Each row has a name. Each piece below is followed by the name of the row it came from, unless a question asks for something else. Each question is about the rows just above it.

datal: 0.1  1.7  1.8  8.3  -4.5  14.1  0.9  0.3  0.3  -86.4  -10.5  4.7  18.9  6.6  -3.0  -13.4  -3.5  2.2  3.7  45.0
dov: 0.1  1.7  1.8  8.3  -4.5  14.1  0.9  -7.8  0.3  -2.6  -10.5  4.7  18.9  6.6  -3.0  -0.1  -11.1  0.4  4.0  -7.1
nagov: 0.1  1.7  1.8  8.3  -4.5  14.1  0.9  0.2  0.3  -86.4  -10.5  4.7  18.9  6.6  -3.0  -0.1  -11.1  0.4  4.0  -7.1
Buvur: -2.2  -2.0  -84.3  -10.3  -90.0  -1.0  91.5  0.3  -7.8  -86.4  74.2  -7.8  -4.9  -18.5  -2.9  15.7  3.1  -8.7  -3.5  92.5
Shift each entry of 0.3  -86.4 by -1 times 0.1: -> 0.2  -86.5
Which row holds this, read backwards? 4.7  -10.5  -2.6  0.3  -7.8 -> dov
-1.0 with +1 step of 0.1 on every entry: -> -0.9
Shift each entry of -4.5 by +1 times 0.1: -> -4.4
Move every entry of 0.9 by -1 step of 0.1. -> 0.8
0.1  1.7  1.8  8.3  -4.5  14.1  0.9  0.3  0.3  -86.4  -10.5  4.7  18.9  6.6  -3.0  -13.4  -3.5  2.2  3.7  45.0 -> datal
Which row holds this, read backwards? 0.3  0.3 -> datal

Fibeg: 7.1  8.3  38.6  -24.1  1.2  1.2  61.8  16.6  -32.3
zeni: -11.5  21.4  -7.6  1.2  20.3  23.0  3.1  39.2  27.8
pufo: -57.3  -14.0  55.6  18.0  -49.3  -27.2  4.9  34.4  55.5
muna: 34.4  1.5  -34.3  -18.4  76.6  -22.7  60.9  18.1  5.9
bom: 25.8  -1.9  7.9  10.1  48.5  -47.0  78.9  -28.0  -27.0
nel: -12.7  0.5  18.5  -5.3  55.6  -17.0  -18.9  -28.1  -1.3
The one value in pufo and nel: -> 55.6
-14.0  55.6  18.0 with +1 step of 0.1 on every entry: -> -13.9  55.7  18.1
Where do -18.4  76.6 appear? -> muna

Defo: 52.0  -31.0  13.6  -20.4  50.8  -31.0  0.7  15.2  -36.4  -39.1  13.5  -14.6  11.1  -3.2  -5.6  -14.3  -23.4  -25.4
dudo: 30.0  -6.2  13.6  -20.4  0.8  -16.6  28.9  8.5  -2.4  -9.1  -26.8  -14.1  -27.0  -23.3  -41.1  53.8  0.8  -19.3
tel: 1.2  17.0  -3.7  52.0  31.5  15.2  -2.8  48.9  93.7  53.7  -7.1  18.5  -30.4  50.1  -3.3  -21.0  52.8  -50.2
bil: -5.5  24.2  15.0  -14.2  -52.1  16.6  -21.7  -64.4  -15.9  6.8  46.3  -24.2  24.6  -12.0  51.9  25.0  10.8  52.5
The row with 30.0  -6.2  13.6  -20.4  0.8  -16.6  28.9  8.5  -2.4  -9.1  -26.8  -14.1  -27.0  -23.3  -41.1  53.8  0.8  -19.3 is -> dudo
-41.1 with -1 step of 0.1 on every entry: -> -41.2
52.0  -31.0  13.6  -20.4  50.8  -31.0  0.7  15.2  -36.4  -39.1  13.5  -14.6  11.1  -3.2  -5.6  -14.3  -23.4  -25.4 -> Defo

miv: 85.3  24.5  -53.0  -3.6  -62.6
kefif: -2.9  -19.0  -1.2  -18.7  29.6
ratot: -24.7  27.8  9.9  -9.9  -2.3
Kifil: 2.4  2.3  4.0  -20.7  14.1
Sos: 19.8  2.3  33.7  -43.1  27.8
kod: 9.9  -41.2  -9.9  -24.7  9.6
pomu: 25.1  45.3  42.9  -16.8  10.6
Shared by Sos and ratot: -> 27.8
Shift each entry of 24.5 by +1 times 0.1: -> 24.6
Which row holds this, read backwards? 27.8  -43.1  33.7 -> Sos
Which row holds -9.9  9.9  27.8  -24.7 read backwards? -> ratot

